In the rows, 128 means zero.
Each path below is one point turned by a fixed rotation once a step. After each direction that follows a path, write how fast that rotation turns it, in degrees per step (0 if it stays still).
Each turn is a multiple of 5 degrees from 10 to 175, or 0.
Each row of a path follows its step; steps can be skipped.

step 0: [128 134 128 121 126 122 124 119 112 130 127 126 129 125 116 110 130 118
 133 137 119 130 136 137 118 112 139 136 139 120 127]
step 1: [130 133 140 144 114 130 119 143 131 125 115 115 128 141 130 131 124 122
 122 137 132 139 130 126 119 140 126 121 126 123 130]
step 2: [128 137 126 119 119 131 121 112 121 129 125 133 132 118 136 134 146 138
 126 122 134 137 136 129 123 124 112 126 125 135 114]
step 4: [123 125 122 138 140 116 127 127 121 118 129 117 135 120 120 141 124 118
 141 122 130 136 127 124 119 129 110 133 138 132 136]
step 6: [137 132 150 131 121 121 113 128 125 130 123 113 137 136 130 123 138 117
 137 135 131 126 128 142 130 133 125 138 123 121 126]
step 7: [117 132 124 138 112 133 137 131 113 130 125 141 131 128 134 127 132 125
 128 137 127 142 144 123 117 127 117 118 124 138 121]
step 8: [131 140 133 128 125 134 120 124 142 120 143 115 131 118 128 130 124 143
 124 115 120 129 122 133 111 131 126 126 127 130 115]
step 9: [129 110 119 134 124 125 125 130 126 132 113 120 137 121 119 117 135 126
 137 118 121 130 127 126 133 122 115 130 147 135 133]
step 11: [137 125 141 120 129 133 123 137 115 129 123 117 124 115 145 118 129 114
 122 126 133 125 134 130 118 131 118 141 122 125 126]
step 12: [112 130 132 138 111 126 129 120 122 129 139 130 133 140 123 115 132 126
 127 133 127 140 136 146 129 121 123 124 134 120 117]
step 13: [135 137 140 140 115 129 120 136 126 122 122 131 126 123 127 141 128 139
 135 125 111 133 121 119 109 135 126 126 130 137 126]
[127 133 131 129 131 133 134 132 126 132 131 132 128 125 127 127 129 129
 128 126 127 129 129 134 132 133 122 129 126 128 126] | 80
[136 132 124 127 127 128 127 125 125 133 123 127 131 131 130 129 131 130
 125 129 130 128 128 128 132 134 129 127 128 128 132] | 85
[129 126 128 127 124 127 129 130 132 129 130 126 134 129 123 119 131 127
 130 131 127 126 127 131 132 126 126 131 129 125 132] | 125
[125 133 134 124 120 126 128 129 132 125 124 131 132 129 129 129 126 132
 127 129 127 131 132 127 129 129 128 127 128 131 124] | 65
[131 128 133 128 128 128 129 127 128 128 127 130 129 123 129 134 134 123
 127 128 128 126 130 126 128 124 124 133 133 132 132] | 155

step 0: [135 115 126 123 133 136 127 123 130 130 128 126 130 119 126 137 131 141
 122 131 142 115 123 140 120 129 142 138 128 104 128]
step 1: [117 123 126 112 126 137 132 126 119 131 118 140 138 112 121 125 136 132
 134 141 130 119 130 135 142 141 129 121 127 126 117]
step 3: [114 112 125 136 124 115 128 121 122 133 132 126 127 124 119 125 128 118
 120 123 143 117 133 139 122 139 128 148 132 119 133]
step 4: [118 128 132 134 118 134 122 120 115 119 107 120 130 112 127 118 130 122
 130 126 116 121 131 139 139 136 125 135 125 134 132]
step 6: [124 120 130 135 118 134 124 125 133 127 130 121 133 143 121 125 119 122
 128 126 144 126 133 123 135 153 135 126 148 123 132]
step 7: [121 143 118 137 114 133 126 141 121 112 118 126 133 135 121 127 140 129
 127 120 128 133 132 124 140 138 139 128 124 143 130]
step 8: [132 126 120 145 127 133 136 125 140 120 134 130 140 129 146 122 130 132
 121 121 143 130 139 126 122 119 138 134 121 143 136]
step 9: [125 126 132 145 119 130 125 111 136 120 136 131 119 126 138 126 135 134
 125 131 128 128 138 129 117 147 135 111 136 124 124]
step 10: [135 136 126 136 118 149 126 139 133 128 121 128 125 132 127 127 148 140
 132 126 115 135 134 132 121 131 131 131 125 127 108]
step 11: [138 116 124 117 130 139 129 129 130 134 131 128 128 137 134 126 138 142
 120 134 149 130 134 137 117 118 134 132 138 141 120]
step 13: [133 131 131 131 132 133 152 129 116 119 122 143 132 130 122 127 147 132
 129 133 121 127 130 129 121 125 125 142 117 117 122]
[133 129 125 129 129 131 127 129 126 124 132 130 129 124 129 126 127 130
 125 124 127 125 124 119 131 130 129 129 132 128 131] | 40
[127 127 125 123 126 125 126 132 124 131 130 127 126 130 123 128 129 124
 127 124 134 131 132 124 129 127 130 129 129 133 124] | 80
[126 127 126 131 135 128 129 132 127 131 123 129 127 124 127 127 126 123
 126 124 129 127 131 132 133 127 127 126 132 123 131] | 25
[129 134 127 129 127 128 130 127 124 127 128 125 122 124 125 133 127 129
 133 128 123 129 127 131 131 131 129 124 129 134 128] | 135
[128 130 133 128 129 134 127 128 134 127 129 132 124 131 129 129 133 126
 124 125 129 134 130 129 127 129 129 125 128 131 132] | 25
[125 132 127 128 118 129 124 125 125 129 125 133 128 126 127 130 127 128
 124 130 128 133 130 126 130 128 125 127 128 122 128] | 125

step 1: [119 114 127 123 116 130 130 118 126 123 121 128 131 132 136 126 127 132
 140 143 130 139 132 117 135 140 139 129 136 134 127]
step 2: [123 129 125 132 124 130 124 128 139 134 122 109 127 127 125 136 139 123
 130 128 136 137 145 120 114 132 125 129 115 122 125]
step 3: [126 125 129 132 137 128 115 128 123 122 117 141 127 127 115 144 138 134
 129 129 127 131 131 117 123 138 127 118 140 139 133]
step 5: [126 127 143 133 118 143 141 129 121 123 125 122 134 136 111 130 133 133
 140 129 131 132 133 124 131 124 141 121 132 128 130]
step 6: [121 122 131 128 134 122 123 129 125 137 129 115 126 128 119 130 150 118
 132 111 121 124 128 141 125 135 131 125 122 122 134]
step 7: [114 130 139 125 125 124 130 128 123 134 138 136 126 133 131 139 135 131
 118 118 131 135 121 123 138 129 132 123 150 134 133]
step 8: [117 126 137 129 117 124 123 130 130 138 128 115 129 128 117 107 121 123
 118 124 141 128 128 133 131 137 134 137 128 133 125]
step 9: [125 139 138 131 122 134 132 134 135 124 122 129 130 135 117 132 128 117
 124 126 117 136 137 136 140 135 121 111 134 127 116]
step 11: [130 128 137 116 114 127 135 128 137 134 135 132 118 132 119 133 122 126
 117 138 129 137 127 112 141 118 124 125 127 125 138]
step 12: [140 121 128 122 119 121 124 125 119 138 113 126 120 125 114 118 129 129
 128 129 129 138 126 137 125 125 132 121 114 136 115]
step 13: [125 115 114 125 128 135 129 124 129 123 134 130 110 138 133 139 128 125
 127 126 119 143 136 136 139 134 126 115 127 127 126]
[129 130 125 129 126 124 129 126 130 132 128 126 125 132 128 127 123 133
 126 131 123 128 129 135 131 123 124 126 127 133 131] | 20
[128 122 125 130 131 127 121 127 125 123 129 125 128 133 123 124 127 129
 128 131 128 125 126 127 133 131 129 130 128 127 131] | 155
[128 126 131 129 130 134 128 129 124 132 130 128 127 133 129 129 125 132
 131 119 128 127 124 133 127 128 129 130 129 126 130] | 40

step 1: [126 121 132 128 127 132 141 154 131 122 137 130 131 125 129 129 125 136
 127 125 120 118 120 122 116 127 125 144 138 125 125]
step 2: [118 121 127 148 113 127 135 131 132 121 135 112 130 131 136 118 128 134
 122 125 118 132 124 131 128 130 119 118 135 126 138]
step 4: [128 119 135 125 117 125 123 142 141 126 138 120 122 145 133 130 131 142
 130 126 133 131 126 119 133 123 132 135 121 143 133]
step 5: [112 135 136 124 130 127 126 132 120 127 131 113 126 129 133 119 123 130
 119 132 125 130 109 136 132 106 128 127 124 137 134]
step 6: [117 119 134 140 129 127 131 142 115 126 121 127 115 124 112 130 118 143
 133 132 125 129 129 122 130 118 137 135 127 126 126]
step 7: [109 127 135 130 126 109 133 141 139 131 114 132 120 130 140 118 132 134
 122 129 126 135 132 124 135 128 128 123 125 123 137]
step 9: [120 126 133 127 125 137 120 138 144 120 121 136 126 133 130 131 126 138
 142 145 135 127 129 131 118 117 130 137 116 121 131]
step 10: [119 129 121 127 134 119 134 129 135 117 125 127 126 132 121 116 128 128
 125 116 137 132 121 136 109 114 131 124 121 126 145]
step 11: [126 123 129 137 143 126 137 115 125 129 125 129 121 134 118 125 120 138
 141 133 136 131 120 124 130 119 111 131 127 112 131]
step 12: [135 126 123 127 143 125 133 147 145 136 128 134 117 122 139 127 123 134
 137 126 139 123 127 122 127 125 124 125 136 123 140]
step 13: [121 132 123 127 123 138 135 120 141 131 137 118 114 131 124 116 129 122
 117 135 132 115 124 120 122 122 121 128 138 121 141]
[131 131 129 128 123 127 129 133 130 129 124 134 125 131 130 127 132 127
 129 123 127 126 127 125 125 130 129 132 127 132 133] | 130
[124 124 127 126 133 130 125 131 130 128 131 128 129 130 132 127 136 129
 127 125 125 130 132 127 126 127 130 121 129 129 130] | 135
[128 131 124 126 128 127 130 133 124 132 130 122 124 130 127 133 130 126
 128 133 127 132 132 129 128 128 124 129 128 132 131] | 35
[133 128 130 128 133 133 128 133 133 125 126 128 126 125 125 125 128 132
 125 129 129 133 132 130 130 131 129 132 128 129 124] | 130

step 0: [126 135 122 118 133 138 129 117 124 127 126 126 119 134 116 129 124 129
 119 132 123 139 125 112 127 139 127 118 123 142 125]
step 1: [118 135 110 122 129 123 130 136 127 123 133 118 130 124 135 113 117 129
 118 131 135 137 123 134 124 134 129 116 125 134 128]
step 2: [127 126 113 112 137 124 127 128 130 124 127 133 138 120 127 125 126 105
 130 132 121 133 128 125 122 133 138 133 133 134 128]
step 4: [118 126 140 120 136 134 119 127 129 133 118 127 140 128 123 125 125 115
 135 122 134 129 124 126 136 117 132 115 122 122 120]
step 5: [118 127 135 128 130 131 117 138 120 123 138 127 125 126 128 133 130 120
 134 122 121 118 116 119 125 126 115 114 118 133 135]
step 7: [135 123 125 119 125 134 132 133 124 130 135 122 143 130 130 126 134 125
 115 124 134 111 115 123 129 134 130 138 121 129 138]
step 8: [126 117 140 135 133 125 139 128 131 129 126 117 134 113 128 121 132 127
 125 125 135 126 119 117 113 124 134 137 138 126 132]
step 9: [127 130 144 132 125 117 120 123 131 137 142 120 129 137 124 119 134 118
 128 125 132 116 134 131 126 120 139 132 134 125 136]
step 10: [126 124 144 127 121 130 143 135 128 143 132 126 125 137 126 139 141 124
 135 125 126 137 129 127 131 123 126 123 138 128 138]
step 11: [134 132 137 135 109 121 127 129 122 133 126 129 128 126 130 146 131 130
 122 131 141 126 135 130 123 124 134 115 119 133 133]
step 12: [128 120 140 125 125 129 135 134 143 123 128 137 128 128 131 138 124 138
 114 134 124 122 133 125 136 133 135 127 129 145 134]
[125 131 129 125 133 135 133 128 127 131 132 130 130 133 129 126 131 132
 129 128 132 128 132 130 127 130 128 128 125 127 125] | 115
[125 128 126 128 122 127 129 129 128 132 131 127 129 128 130 131 128 131
 125 130 123 131 129 124 129 129 127 125 119 130 126] | 65
[131 129 126 128 128 129 132 131 126 125 125 129 125 133 130 131 120 128
 129 126 132 125 128 125 126 131 129 123 126 132 133] | 65

step 0: [136 121 135 121 125 128 128 133 133 129 124 119 135 133 131 135 119 131
 137 145 133 116 114 129 140 121 115 128 126 151 117]
step 1: [111 124 121 115 127 111 129 131 121 127 127 123 133 137 114 133 123 139
 126 141 138 118 117 134 137 132 135 124 137 129 140]
step 3: [119 121 129 113 131 128 140 127 125 139 123 119 127 127 126 147 131 139
 121 133 131 112 119 139 124 126 132 118 135 146 122]
step 4: [121 136 117 121 131 118 129 133 131 119 139 121 142 138 137 141 129 122
 137 134 131 122 111 134 127 123 126 125 121 136 148]
step 5: [134 134 130 117 129 124 125 124 121 129 108 129 127 133 131 141 125 134
 127 125 137 113 115 133 141 128 110 128 131 144 126]
step 8: [132 126 133 111 122 127 138 136 132 137 123 128 125 120 133 136 122 120
 124 144 128 124 112 134 136 124 130 124 132 153 131]
step 9: [125 121 121 131 126 113 128 133 120 123 142 120 133 131 125 141 124 135
 133 142 145 117 115 137 129 140 121 127 127 132 140]
step 10: [123 138 129 119 135 114 118 141 123 118 112 142 126 128 132 135 130 127
 125 135 123 122 118 140 140 134 124 124 129 147 129]
step 11: [120 113 129 118 131 127 125 131 129 134 131 115 121 123 133 145 132 130
 133 140 131 103 119 132 131 134 131 131 120 139 121]
step 12: [120 129 125 109 128 118 133 143 116 111 123 124 134 139 138 140 128 135
 128 138 124 124 120 130 123 123 125 116 126 129 141]
step 13: [125 132 128 117 124 128 129 131 139 133 119 125 130 126 130 145 113 121
 130 135 124 115 111 128 146 134 111 131 123 137 128]
[132 129 127 128 122 127 129 127 132 128 128 130 133 129 125 125 124 130
 128 128 134 130 123 126 131 128 121 124 126 128 132] | 85
[130 130 125 130 131 134 124 127 123 130 132 124 131 126 133 128 129 129
 130 130 129 131 122 125 132 133 130 127 126 126 126] | 155
[123 124 127 131 132 122 128 130 126 128 131 123 129 128 125 130 128 130
 128 126 130 132 130 121 126 126 130 125 127 129 134] | 135
[126 124 126 129 127 125 128 120 133 129 127 127 125 131 132 124 128 124
 128 131 129 125 127 128 126 134 132 128 127 126 133] | 145
[127 131 129 133 129 127 127 127 129 131 132 131 131 125 129 130 133 127
 127 124 130 127 128 134 123 133 127 123 128 134 129] | 60

step 0: [129 133 123 126 108 132 118 138 135 123 126 129 120 110 135 123 137 136
 122 126 116 122 116 133 116 123 114 124 139 123 119]
step 1: [123 126 139 131 129 140 131 126 124 136 129 122 134 107 135 114 128 132
 122 127 123 116 111 115 125 121 115 122 144 126 130]
step 2: [131 139 125 131 147 141 131 127 121 138 124 132 143 129 127 130 126 121
 121 140 121 115 114 113 114 134 118 131 130 130 128]
step 3: [136 151 126 135 121 130 118 129 121 132 115 134 129 129 118 134 128 125
 132 132 130 122 128 125 102 137 118 118 126 138 131]
step 4: [124 131 120 137 112 141 123 122 126 123 110 125 119 118 132 121 128 131
 133 115 137 114 127 136 115 140 120 119 129 128 120]
step 5: [119 126 126 135 122 151 117 136 133 129 122 121 129 129 143 119 138 129
 118 124 133 119 112 122 127 123 119 123 125 112 123]
step 6: [119 141 134 128 129 137 117 122 121 130 137 138 143 129 126 126 126 131
 117 127 133 125 104 111 127 122 122 115 127 123 135]
step 7: [124 149 117 117 131 127 127 122 112 125 135 139 135 122 129 134 116 122
 122 126 131 120 116 133 115 136 113 125 127 134 121]
step 8: [132 141 127 129 118 128 122 141 112 129 120 117 125 120 146 133 130 120
 127 123 128 120 130 138 118 126 110 119 129 141 121]
step 10: [121 134 130 120 126 144 128 126 134 130 125 125 145 141 126 135 143 120
 124 129 140 117 106 120 116 129 133 129 130 124 121]
step 12: [136 139 114 128 130 136 128 130 124 124 131 120 125 117 135 135 117 137
 118 101 134 124 122 129 125 134 116 121 123 136 117]
[126 130 131 131 130 129 133 129 129 132 120 123 128 128 125 130 131 125
 131 130 131 126 131 127 123 130 132 129 128 130 127] | 55
[127 126 127 131 126 131 129 123 131 130 134 128 130 124 125 131 129 123
 126 132 130 125 128 127 129 120 129 127 129 124 126] | 80
[130 131 126 124 127 128 130 133 133 130 129 127 128 130 132 130 130 129
 124 130 129 125 129 131 123 127 126 135 125 123 132] | 140
[124 128 129 122 126 127 128 125 132 130 129 133 129 130 123 129 131 128
 128 128 127 130 129 135 124 131 125 124 132 129 128] | 100
[129 122 127 125 131 127 127 133 127 130 127 123 128 121 128 125 128 128
 126 126 133 127 133 131 129 129 124 123 129 125 126] | 95
[129 127 130 122 129 131 131 129 125 131 129 128 130 129 123 119 125 128
 125 130 128 131 122 128 126 125 131 129 124 129 129] | 80

step 0: [119 135 139 108 128 121 129 119 124 118 123 132 131 128 151 136 135 133
 135 136 121 141 123 130 123 121 124 129 124 124 134]
step 3: [124 136 143 114 142 128 124 140 128 125 132 126 121 122 126 114 127 136
 134 124 122 133 137 128 127 125 125 135 126 129 102]
step 5: [139 135 132 120 140 140 127 124 128 124 126 121 117 122 114 135 124 140
 138 111 112 129 131 124 117 128 115 135 129 124 131]
step 6: [124 136 130 125 110 129 126 133 143 133 131 123 153 121 126 123 120 137
 133 125 121 133 124 129 132 137 133 132 116 139 121]
step 7: [132 128 143 124 134 133 131 129 134 129 128 121 113 120 147 128 129 126
 137 119 116 142 131 131 111 116 132 124 118 128 133]
step 8: [127 134 129 128 114 129 135 133 135 142 125 136 140 112 120 132 141 135
 134 127 117 112 123 134 117 128 131 134 134 118 122]
step 9: [130 148 137 126 133 132 133 117 129 142 114 123 129 133 128 140 119 126
 132 125 117 134 129 115 128 116 128 118 121 139 131]
step 10: [127 135 143 117 118 125 135 138 135 132 133 139 129 123 124 121 118 121
 131 135 117 135 139 134 119 141 132 129 138 120 114]
step 11: [116 131 129 117 124 135 125 104 126 143 125 123 124 121 134 125 143 130
 135 137 118 141 123 126 132 120 137 124 128 125 133]
step 12: [121 147 132 136 120 121 135 124 126 124 131 134 117 129 113 130 122 131
 135 119 121 132 121 122 113 128 119 139 134 116 118]
step 13: [120 129 128 110 120 125 117 133 131 129 123 130 140 126 118 132 125 126
 127 136 112 146 115 125 139 118 129 123 119 136 128]
[127 127 131 128 122 127 124 135 130 131 128 127 127 123 125 128 127 127
 128 127 133 125 130 126 129 131 124 130 132 124 124] | 160
[130 130 130 136 126 127 132 127 130 130 131 127 122 128 131 128 119 127
 128 127 132 130 124 127 129 126 130 127 128 127 130] | 140
[125 126 133 129 130 130 124 134 127 130 131 127 128 131 133 127 126 130
 129 133 128 133 131 133 129 133 132 126 125 128 126] | 100
